In the rows, 128 means zero.
Turns, then the turns between two rows, first turn first; the first pair answered
E (before => after):
[123  99 109  99 151 125 123  90] => [ 89 112 113 101 150 106 101 121]
[141 166 121  80 129 179 153 140] => [148 136 111  82 144 177 157 103]
[151 178 156 129  97 139 138 181] => [191 146 148 128 105 160 163 127]
[109 116 135 148 120  96 114 130] => [118 134 141 146 106 105 121 149]
D (before => after):
[ 82  84 141 138 152  65  78  83] => [145 182 192 140  73 104 118 181]
[ 77 104  98 104 168 114  86 109] => [150 131 164 188 107 103 108 174]
[135 117 122 132 131 120 146 105] => [146 136 130 127 118 127 153 124]
S (before => after):
[136 161 140 174 108 119 116 147] => [121 118 125 181 138 104 104 105]
[128 108 130 150 133 111 141 101] => [ 88 140 121 116 132 113 128 134]
[ 82  98  57  74 158 162 108 107] => [160 168 111 101  87 196 153 186]
[ 86 128 116 107 146 134 129 140] => [141 141 142 137 112 143 154 157]
Pairs:
Between the rows of a pair lie 2 to 3 turns.
[ 66 130 145 100 132 112 119 145] => [ 77 135 161 118 122 105 122 160]	E then D then E
[131 123 157 186 111  97 126 151] => [ 66 121 108 105 151 112 105 120]	S then D then D
[137 146 152 105 111 137 127 156] => [147 119 166 142 113 114 120 147]	D then D
[106 160 143 126 110 112 111 175] => [ 90 132 103  82 144 128 111 119]	D then S then D
[126 133 126 116 137 142 139 121] => [108 140 134 132 137 126 126 137]	D then E then S
[113 111 117 110 159 133 119 109] => [150 138 131 105 129 159 145 131]	S then E
[102 108 104 104 156 125 111  85] => [150 166 152 142  96 137 133 165]	E then S
[ 86 121  78  63 172 142 126  91] => [175  81 112 137 153 139 163  58]	S then E then D
[145 165 123  88 124 189 157 156] => [128 161 114  73 133 188 149 150]	E then E then S
[155 112 121 112 117 160 138  90] => [129  88 122 139 134 127 115  84]	D then E
[ 77 145 136 145 111 101  89 169] => [150 133 165 180  87 115 129 155]	D then S
[ 98 169  89 112 117 161 141 140] => [100 100  92 166 141 117 131  94]	S then E then E
[167 165 131 186 109 131 138 143] => [109 175 120 170 122 114 103 167]	S then E then E
[ 95 133  95 115 170 101 100 129] => [189 116 111 135 150 135 150  96]	S then E then E
[154 111 168 161  98 132 128 137] => [155 108 139 104 116 167 144  98]	E then D then S
[177 130 146 140 115 139 149 120] => [164 128 155 158 112 122 133 139]	S then D
[123 179 117 103  76 159 169 145] => [107  78 100 155 128 106 145  61]	S then E
[104 114 116 100 149 121 100 119] => [119 150 138 114 119 124 105 167]	E then D then D
[168 140 152 102 116 165 161 109] => [ 68 136 136  96 150 116  99 126]	S then E then E
[134 103 137 157 139 101 115 106] => [126 140 150 157 118 102 110 153]	E then E
[183 122 108 106 115 168 172  89] => [ 95 168  90  63 123 157 132 145]	E then S
[173 157 160 149 104 124 163 166] => [114  84 127 159 165  80 123  97]	E then E then E
[137 127 147 158 118 123 137 156] => [107 100 119 137 151 117 122 116]	E then S
[160 126 139 111 128 146 144 120] => [159 111 152 144 132 123 133 121]	S then D
[117 131 143 145 138  81  83 153] => [101 145 114  81 148 115  92 139]	E then D
[142 108 131 137 133 129 154 130] => [141 113 128 122 132 138 157 129]	E then D then E
[176 135 138 134  99 155 163 146] => [133 150 109  80 117 168 148 138]	D then S
[142 130 140 116  99 133 137 168] => [138 132 135 103 101 140 138 165]	D then S
[142 121 141 158 130 133 131 110] => [101 123 124 138 145 126 108 111]	D then D then E
[147 132 105  83 126 154 153 134] => [135  91  93 101 151 132 139 100]	S then E
[158 154 136 128 107 151 129 166] => [175 139 131 123 108 161 138 139]	S then D
[ 93 155 114 118 139 130 162  97] => [ 86 169 132 143 126 114 152 131]	D then S then E
[135 154 128 133 113 137 135 157] => [112 115 118 152 142 106 112 125]	D then D then S
[ 90 122 103  83 147 115 118 136] => [117 158 123  91 116 130 134 175]	D then D
[156 143 122 133  98 149 146 124] => [124 104 104 138 129 122 125  90]	E then E
[109 152 133 144 127 110  96 127] => [107 137 115 122 143 122 102 101]	D then E then D
[145 118 116  99 141 157 138 114] => [152 105 118 114 143 152 138 106]	D then D then E
[ 84 112 135 194 127 113 101 141] => [ 63 156 107 111 127 159 111 153]	E then D
[148 121 121 133 145 117 137 101] => [138 120 126 144 146 103 127 105]	E then D then S
[ 73 144 121 158 148  96 110 157] => [150 112 138 196 133 105 147 119]	E then S
[165 191 172 122  84 135 119 206] => [163 112 182 205 112  73  96 158]	D then D
[110  70 100 103 159 129 115  76] => [110 123  94  54 141 166 129 108]	D then D then E
[187 149 132  89 101 182 167 133] => [174 120 110  74 125 183 164  96]	S then D then D
[ 92 141 133 147 129  98 104 173] => [125 172 135 117 110 136 131 183]	D then E
[160 140 150 148 111 107 144 152] => [147 162 138 101 113 133 146 158]	D then D then D
[142 103 118 138 129 130 125  99] => [131 107 111 123 133 133 120  99]	D then S
[123 159 150 140 107 115 108 155] => [100 130 136 145 133  99  94 129]	S then E then S
[156 105 148 155 114 122 142 125] => [122 109 149 163 121 103 118 147]	E then E then E
[151 142 131 125  82 150 153 156] => [145 131 107  93 102 163 154 121]	D then S then E
